In the data rows, zero lies at 4.5, halfway between 4 and 5.
Each row has a hidden score. How much does it go up from the first row of each pair to the second? 15 means little or no change, 30 a big rise and 0 a big fall. The score is a weighted sum of the row's numbers plus the product of two more (or one squared), each taken from its middle value.
[4 5 5 5 5 4 4 4 5 4 5 4 5 4]
[6 2 5 4 5 5 5 5 4 4 4 5 5 3] -> 19
[2 8 3 5 6 2 5 5 6 5 5 3 5 6]
[8 4 4 1 5 2 3 4 5 6 3 4 3 8] -> 20
[6 1 5 4 4 7 5 4 3 4 4 6 4 2]
[5 3 5 6 5 5 5 4 4 4 5 4 5 3] -> 9
[9 4 4 1 3 5 3 4 4 8 2 5 4 6]
[4 3 5 4 5 5 4 7 4 4 6 4 6 2] -> 13
[5 4 4 4 2 6 5 3 4 6 3 7 4 5]
[3 6 4 6 5 5 5 5 5 4 5 5 5 4] -> 10
[3 5 4 5 4 6 5 4 5 5 5 5 5 5]
[4 5 5 4 6 4 5 5 5 3 5 3 5 3] -> 7
[4 5 4 5 4 7 5 4 4 5 4 6 5 4]
[5 2 6 4 5 4 4 6 4 3 5 3 4 3] -> 13
[5 2 6 7 5 5 5 5 4 2 6 4 4 2]
[5 5 3 3 2 5 4 3 4 7 2 6 4 6] -> 14
[5 3 3 4 3 7 4 5 3 6 3 8 4 3]
[6 3 5 4 6 5 4 5 4 4 4 4 5 3] -> 14
[3 4 4 6 5 5 5 5 4 3 5 5 4 3]
[7 4 5 4 6 3 4 5 4 5 4 4 4 5] -> 13
[2 9 3 3 5 4 5 5 6 7 4 5 5 7]
[3 7 3 3 3 6 6 3 4 7 3 7 4 6] -> 23
[2 7 4 4 5 4 4 4 6 5 4 4 4 6]
[3 4 3 5 0 8 4 3 3 6 3 8 6 4] -> 18
[3 4 6 8 7 4 5 6 5 1 7 2 6 2]
[5 6 5 2 6 3 4 5 5 5 4 4 4 5] -> 10
[6 6 6 1 8 0 4 6 6 3 5 0 4 6]
[6 5 5 3 6 4 4 4 5 6 4 4 4 5] -> 17
[4 5 4 5 6 3 4 6 5 4 5 4 4 5]
[4 7 3 4 2 5 3 3 5 7 4 5 4 7] -> 9
[4 2 4 7 4 7 5 4 3 5 5 6 5 2]
[3 8 4 4 4 3 3 4 6 6 4 4 5 7] -> 14
[7 3 6 4 6 3 4 6 4 3 5 3 4 3]
[1 5 4 7 3 7 4 3 4 4 5 6 5 3] -> 18
[5 2 5 5 4 6 5 4 3 5 4 6 4 3]
[5 4 4 3 3 5 4 4 4 6 4 5 5 5] -> 13
[5 1 6 6 6 5 4 5 4 2 6 4 5 2]
[1 5 5 6 6 5 4 5 5 3 6 4 5 3] -> 12
[7 2 6 5 5 4 5 5 5 3 5 3 4 4]
[5 5 5 4 5 3 4 4 5 4 5 3 5 4] -> 4
[1 7 4 5 4 6 5 4 5 6 5 5 4 5]
[8 2 6 4 5 5 3 5 3 5 4 4 4 4] -> 14
[5 4 4 2 5 4 4 4 5 6 3 4 4 6]
[5 4 4 3 3 5 6 3 4 6 3 5 3 5] -> 13
[4 4 5 5 5 4 6 4 5 5 5 4 6 5]
[9 3 5 2 4 3 4 4 4 6 3 4 4 6] -> 8
[6 5 4 3 4 3 5 4 4 6 3 4 4 6]
[4 7 2 2 1 6 4 2 5 9 2 8 5 8] -> 25
[3 6 6 6 6 1 5 6 6 2 7 1 6 5]
[6 5 5 4 7 3 5 5 5 4 5 4 4 5] -> 11
[3 5 3 4 2 8 5 3 3 7 3 8 4 4]
[4 4 5 5 5 5 5 5 4 4 5 5 4 3] -> 9
[4 3 4 8 3 7 4 5 3 5 5 6 4 4]
[6 2 4 4 2 6 3 4 3 6 3 6 4 4] -> 11
[4 2 6 7 4 7 5 5 3 1 6 5 5 2]
[5 1 5 7 3 7 4 4 3 4 5 6 5 2] -> 10
[4 2 5 9 2 7 6 4 4 2 6 6 5 1]
[7 4 5 2 2 5 2 4 5 6 3 4 4 6] -> 6
[4 5 4 4 4 5 3 4 5 5 4 4 6 5]
[2 5 4 5 6 4 5 5 5 3 6 4 4 4] -> 20
[3 4 6 5 6 2 5 6 5 2 7 2 5 3]
[5 5 4 3 3 5 4 4 4 7 3 6 4 6] -> 18
[3 5 3 4 3 6 4 3 5 6 4 6 5 6]
[3 6 5 4 4 5 6 4 5 5 5 4 5 4] -> 13
[7 5 5 2 6 3 3 6 4 4 4 3 5 5]
[6 3 4 5 3 5 4 5 3 5 4 6 3 4] -> 22
[3 6 2 5 0 9 7 2 3 7 3 9 4 4]
[2 6 4 6 6 4 5 5 5 4 5 4 5 5] -> 12
[6 3 5 5 5 4 4 5 5 4 4 4 4 4]
[5 5 6 3 7 1 5 6 5 4 5 2 4 5] -> 13
[6 6 3 2 3 3 4 3 5 5 3 4 3 8]
[3 6 3 4 4 4 5 4 5 5 4 5 4 6] -> 14
[3 3 6 7 5 6 5 5 4 3 6 4 5 3]
[4 6 4 4 6 3 3 6 5 5 5 4 5 6] -> 9
[9 2 4 3 1 6 3 4 2 6 2 7 5 4]
[3 7 3 4 6 4 6 5 5 5 5 4 5 5] -> 16
[8 4 3 1 1 6 3 2 4 9 2 7 3 7]
[2 4 3 6 2 8 5 3 4 6 4 7 5 5] -> 19
[3 5 4 5 3 5 4 4 5 4 4 5 6 5]
[2 5 3 6 2 7 5 3 4 5 4 7 5 4] -> 16
[5 4 4 4 4 5 5 4 4 5 4 6 4 4]
[2 3 6 8 7 6 7 6 4 2 7 4 5 0] -> 16
[6 3 5 4 8 2 5 5 4 3 5 3 4 4]
[2 9 3 2 5 3 4 5 6 6 4 5 4 7] -> 14
[6 5 3 3 2 6 5 3 4 7 2 7 4 6]
[3 6 5 4 4 4 6 4 5 4 5 4 5 5] -> 16
[6 5 6 5 7 1 5 6 5 2 6 1 3 4]
[7 3 5 5 6 4 5 6 4 3 5 4 4 4] -> 25
[7 5 4 2 5 2 2 5 5 6 3 4 4 7]
[2 4 3 8 1 9 5 3 4 5 5 8 6 3] -> 25
[3 6 4 6 4 5 6 4 4 5 5 5 4 5]
[5 5 3 1 4 5 4 4 4 7 3 6 4 7] -> 18
[5 1 4 6 2 8 6 3 3 4 4 7 3 2]
[3 6 4 4 4 6 5 4 5 5 5 6 6 5] -> 20
[5 3 5 5 3 6 4 4 4 5 4 5 5 3]
[4 7 3 3 3 5 4 3 5 6 3 5 4 7] -> 12
[6 3 3 4 2 6 3 4 4 6 3 7 4 5]
[4 4 6 4 6 4 5 5 4 3 5 3 4 3] -> 14
[3 6 2 4 1 7 5 3 4 7 3 8 4 5]
[4 7 4 4 5 3 4 5 5 5 4 4 4 5] -> 7
[5 3 4 3 2 7 4 4 3 6 3 7 4 4]
[2 6 4 5 3 6 5 4 5 4 5 5 5 4] -> 13
[8 2 5 4 5 4 4 5 4 4 4 4 4 4]
[8 0 6 5 6 3 3 6 3 4 5 3 5 2] -> 10
[5 7 5 2 6 1 4 5 6 5 4 2 5 7]
[8 3 5 4 4 4 3 4 4 5 4 5 4 4] -> 14
[3 5 3 6 2 7 5 3 4 6 4 8 5 5]
[3 7 4 5 4 4 4 4 6 5 5 4 4 6] -> 7
[3 8 3 3 4 4 5 3 5 6 4 5 5 7]
[3 1 5 8 3 7 5 5 3 2 6 6 6 1] -> 20
[1 8 1 4 2 7 5 4 4 8 3 9 4 6]
[4 7 5 3 8 1 6 6 5 5 5 2 4 6] -> 12
[1 4 7 7 8 3 6 7 6 1 8 1 6 1]
[4 5 4 4 4 4 5 4 5 6 4 5 5 5] -> 14
[3 7 4 4 5 3 5 5 6 4 5 4 4 6]
[3 5 4 6 3 6 4 3 5 6 4 6 5 4] -> 15
[4 3 5 4 4 5 4 4 4 5 4 4 5 4]
[2 5 2 5 1 8 4 3 4 8 3 8 4 6] -> 18
[8 2 6 5 7 1 4 6 5 2 5 2 4 4]
[4 3 5 5 5 6 5 4 4 4 5 5 5 3] -> 15
[4 5 4 4 3 6 4 4 4 7 3 6 3 5]
[5 5 5 5 6 3 4 5 6 4 5 3 4 5] -> 15
[4 3 5 5 4 6 4 4 4 4 5 4 5 3]
[4 6 4 4 4 4 5 4 5 5 4 5 4 5] -> 13
[4 6 4 3 7 2 4 5 5 5 5 3 4 6]
[5 4 5 6 5 4 5 5 4 2 6 3 3 3] -> 13
[5 4 6 6 8 4 6 6 4 2 6 3 5 3]
[4 3 5 6 4 6 6 5 4 3 5 5 5 3] -> 16
[6 5 3 3 1 5 3 3 5 7 3 7 4 7]
[5 4 5 4 5 2 3 5 5 3 5 3 4 5] -> 14
[5 7 4 2 4 3 4 5 5 7 3 5 4 8]
[6 4 4 4 3 5 3 5 3 6 3 7 3 5] -> 14
[5 3 5 5 6 4 5 5 4 4 5 4 5 4]
[5 3 3 7 1 8 6 3 3 5 4 8 4 3] -> 13
[4 7 3 2 5 3 4 3 6 6 4 4 4 8]
[4 4 5 5 5 5 5 6 3 4 5 5 4 2] -> 11
[5 4 6 4 6 3 4 5 4 4 5 3 5 4]
[3 5 3 4 1 9 4 3 2 6 3 9 4 4] -> 21
[6 2 5 4 5 4 4 5 4 5 4 5 4 4]
[4 3 4 5 1 8 5 3 4 6 4 7 5 4] -> 21
[3 6 3 4 3 7 5 2 5 6 3 7 5 6]
[2 4 7 8 7 4 6 6 6 0 8 2 5 1] -> 10
[5 6 4 5 5 4 5 4 5 4 5 4 5 4]
[6 3 6 6 7 3 5 5 5 2 6 2 5 3] -> 19
[7 3 5 4 5 4 5 4 4 4 4 3 4 4]
[8 3 5 4 5 4 3 5 4 5 3 4 5 5] -> 16
[6 4 4 5 5 3 4 5 4 4 5 3 4 5]
[3 5 5 4 7 3 5 7 5 4 6 4 5 4] -> 18
[4 6 3 3 4 5 4 3 4 6 4 6 5 6]
[5 4 6 6 7 3 5 5 5 3 6 2 5 4] -> 14
[7 3 5 4 4 5 4 4 4 4 4 5 4 4]
[5 5 4 3 4 6 3 3 4 6 3 6 4 6] -> 17
[6 5 4 4 4 4 4 5 4 6 4 5 4 5]
[5 5 5 3 5 4 3 5 4 5 4 4 5 5] -> 16
[8 1 6 5 4 4 4 6 3 3 5 4 5 2]
[5 7 5 2 7 1 4 6 6 5 5 2 5 7] -> 16
[3 6 6 3 6 2 5 6 6 3 6 1 5 5]
[3 8 2 2 4 4 5 4 5 8 3 6 3 8] -> 16
[0 9 4 5 6 4 4 5 6 4 6 4 5 6]
[6 2 6 6 6 4 4 6 4 2 6 3 5 2] -> 14
[7 7 2 0 1 4 3 2 4 9 0 7 3 9]
[4 7 3 2 4 4 4 4 5 7 3 5 4 7] -> 16
[4 6 3 2 3 4 5 3 5 8 3 5 4 7]
[1 8 4 4 3 5 5 3 6 5 5 5 6 5] -> 19
[2 5 4 5 6 4 5 6 5 3 5 4 5 4]
[6 5 5 2 8 1 3 6 5 4 5 2 5 6] -> 12
[6 4 3 4 2 7 4 3 3 7 2 8 3 6]
[8 3 5 5 4 4 3 5 4 4 4 4 4 4] -> 8
[4 3 6 6 5 5 5 5 5 2 6 4 5 3]
[5 5 3 2 3 7 4 3 4 7 3 7 4 6] -> 12
[5 3 4 6 3 6 3 4 3 5 4 7 4 4]
[5 3 5 5 4 6 5 4 4 6 4 5 4 4] -> 19
[4 6 5 3 8 1 4 6 6 3 5 2 4 5]
[5 3 6 5 7 4 4 6 4 3 6 3 5 3] -> 17
[1 6 5 6 8 3 5 6 6 2 7 2 6 4]
[1 5 5 7 4 6 6 4 5 2 6 4 6 2] -> 10
[6 6 3 2 1 6 4 3 4 8 2 7 4 7]
[3 6 3 4 3 6 6 4 4 6 4 6 4 6] -> 18
[1 6 4 5 5 5 6 5 5 4 6 5 5 4]
[3 0 6 9 5 8 6 5 3 0 7 5 6 0] -> 22
[4 4 4 6 3 7 5 3 4 6 4 7 5 4]
[8 2 4 3 3 6 3 3 3 6 3 6 4 5] -> 10
[3 6 3 5 3 7 5 3 4 6 4 7 5 4]
[2 4 6 6 6 5 6 5 5 2 6 4 6 3] -> 19
[5 3 4 5 4 4 4 4 5 4 5 5 4 4]
[1 6 5 4 6 4 5 5 5 4 6 4 6 4] -> 21
[4 3 5 6 4 5 5 5 4 3 5 4 5 3]
[0 5 5 9 3 6 5 6 4 2 7 5 6 1] -> 12
[3 6 4 4 5 4 3 4 6 5 4 4 5 6]
[4 3 5 6 5 6 5 4 4 3 5 5 4 3] -> 17
[5 3 4 5 4 4 3 5 4 6 4 5 3 5]
[0 6 5 7 2 6 7 4 5 3 6 5 6 3] -> 22
[4 1 5 7 5 6 5 5 4 2 6 5 5 1]
[5 4 5 3 5 4 4 4 5 5 4 4 4 5] -> 14
[2 9 2 2 3 5 2 2 6 9 3 6 5 9]
[4 6 4 3 8 1 5 6 5 4 5 2 4 6] -> 17
[5 2 7 6 8 3 5 7 4 1 7 1 5 2]
[7 6 5 0 6 1 4 5 5 6 3 2 4 8] -> 8
[2 5 5 7 6 4 5 5 5 2 6 3 5 4]
[1 8 4 4 6 3 6 5 6 4 5 3 5 6] -> 11
[5 3 4 5 3 5 4 5 4 6 4 6 4 4]
[4 5 5 6 5 4 6 5 5 4 5 3 5 4] -> 15
[5 2 5 8 4 7 5 5 4 3 5 6 5 2]
[5 4 3 5 1 7 4 3 4 6 3 7 4 5] -> 11
[6 3 7 5 7 3 5 6 5 2 6 1 6 2]
[3 4 6 7 6 5 5 5 5 2 7 3 6 2] -> 19
[6 2 5 5 3 6 5 4 3 4 4 5 4 3]
[4 4 5 7 5 5 5 5 4 3 6 4 6 2] -> 13
[7 1 6 7 6 5 5 5 4 1 6 3 4 1]
[4 3 6 8 6 4 4 6 5 2 6 3 5 2] -> 18
[3 5 5 5 6 5 4 6 4 4 5 4 5 4]
[6 3 4 4 3 6 4 4 3 6 3 6 3 4] -> 13
[5 4 6 5 5 4 6 5 4 3 5 4 4 3]
[3 4 6 6 5 5 5 5 4 2 6 3 5 2] -> 14
[4 5 6 4 8 2 4 6 5 4 5 2 5 5]
[0 8 4 5 4 5 6 4 6 5 5 5 6 5] -> 17
[4 6 4 4 5 4 5 4 5 6 5 4 4 5]
[3 4 4 4 4 5 5 5 4 5 5 6 4 4] -> 22
[5 6 5 4 7 2 5 5 6 2 6 2 4 5]
[3 3 6 6 8 3 5 6 5 2 6 2 5 3] -> 21
[4 4 4 5 3 6 4 4 4 5 4 6 5 4]
[3 6 4 5 4 5 4 3 5 5 4 6 5 6] -> 18
[1 8 4 5 5 4 7 4 6 3 6 3 5 5]
[4 4 4 5 5 4 5 5 4 4 5 4 5 4] -> 14
[8 1 6 5 6 5 4 5 4 3 4 4 4 3]
[5 5 6 5 8 2 3 6 6 3 6 1 5 4] -> 9
[6 5 3 1 2 5 2 4 4 8 2 7 4 7]
[3 4 5 7 4 5 5 4 4 3 5 5 4 3] -> 14
[5 3 4 6 2 8 5 4 3 5 4 8 5 3]
[5 3 4 5 4 6 4 5 4 5 4 6 5 4] -> 10
[5 3 3 5 2 7 5 3 3 5 4 7 4 4]
[9 4 4 2 4 4 5 4 4 6 3 5 3 5] -> 10
[4 6 3 3 4 4 4 4 4 6 3 6 4 6]
[3 4 6 7 7 3 5 6 5 1 7 2 5 3] -> 22
[4 7 4 3 3 4 6 3 5 5 4 4 4 7]
[7 5 4 2 5 4 4 4 4 6 4 4 4 6] -> 11
[5 6 4 2 6 3 5 5 5 6 3 4 4 7]
[8 2 5 2 5 3 3 6 4 5 4 4 5 5] -> 12
[8 3 6 3 7 2 4 6 4 4 4 2 4 5]
[4 6 5 3 5 4 5 5 5 5 4 4 4 5] -> 12
[7 3 5 5 4 4 4 4 5 4 4 4 5 5]
[6 2 6 7 6 3 4 5 4 2 6 3 5 2] -> 3
[6 5 5 3 5 3 3 5 5 6 4 3 5 5]
[5 3 4 5 3 7 5 4 3 5 3 7 4 3] -> 21
[6 4 5 3 6 2 4 5 5 5 4 3 4 5]
[5 4 5 5 5 4 4 5 5 5 4 4 5 5] -> 20
[4 5 4 6 4 5 6 4 4 4 5 5 4 5]
[9 4 5 2 5 2 3 5 5 5 4 2 5 6] -> 8
[3 2 5 9 5 7 6 5 3 1 6 6 5 1]
[0 6 4 7 4 6 6 4 5 4 6 5 5 3] -> 10
[7 4 6 3 7 3 4 6 5 3 5 2 4 5]
[6 1 5 6 4 6 5 5 3 2 5 5 4 2] -> 17
[5 4 4 6 1 6 3 4 4 6 3 7 4 5]
[4 7 4 1 4 4 5 4 5 6 4 5 5 7] -> 16
[6 2 4 5 2 7 4 3 3 6 3 7 5 4]
[4 3 6 5 5 5 5 5 4 3 5 4 5 3] -> 14
[4 5 3 5 3 7 6 3 4 6 4 7 4 5]
[7 3 5 4 5 3 5 5 4 4 4 4 4 4] -> 9
[6 7 2 1 4 3 3 5 4 7 3 5 4 8]
[4 4 4 5 2 7 3 3 4 6 4 7 4 5] -> 27
[5 4 4 3 5 4 6 5 4 5 4 5 4 5]
[5 4 6 5 6 3 4 6 5 3 5 3 5 4] -> 13
[7 3 6 4 7 2 4 6 4 3 5 2 4 4]
[1 6 5 6 5 5 5 5 5 4 5 4 6 4] -> 18
[4 6 5 4 6 3 6 5 5 3 5 3 4 4]
[5 3 5 6 3 6 5 4 4 5 4 5 4 4] -> 20
[3 3 4 6 3 7 3 5 3 5 4 6 5 3]
[5 2 7 7 6 3 4 6 5 0 7 1 6 2] -> 22
[1 8 4 3 5 5 5 4 6 5 5 5 6 6]
[7 4 5 4 4 4 3 5 5 5 4 3 5 5] -> 7
[3 5 5 7 4 5 5 4 5 3 6 4 5 3]
[4 7 4 2 6 3 4 5 5 5 4 4 3 7] -> 18
[3 4 6 7 6 4 6 5 5 2 6 3 6 2]
[5 6 4 2 5 3 3 5 5 6 4 4 4 7] -> 12
[6 4 4 4 5 5 5 4 4 4 4 5 4 4]
[4 3 5 6 4 7 4 4 3 5 5 6 4 2] -> 16
[5 7 4 1 6 2 5 5 6 6 4 3 5 7]
[7 4 3 4 4 6 3 5 3 7 3 7 4 4] -> 15
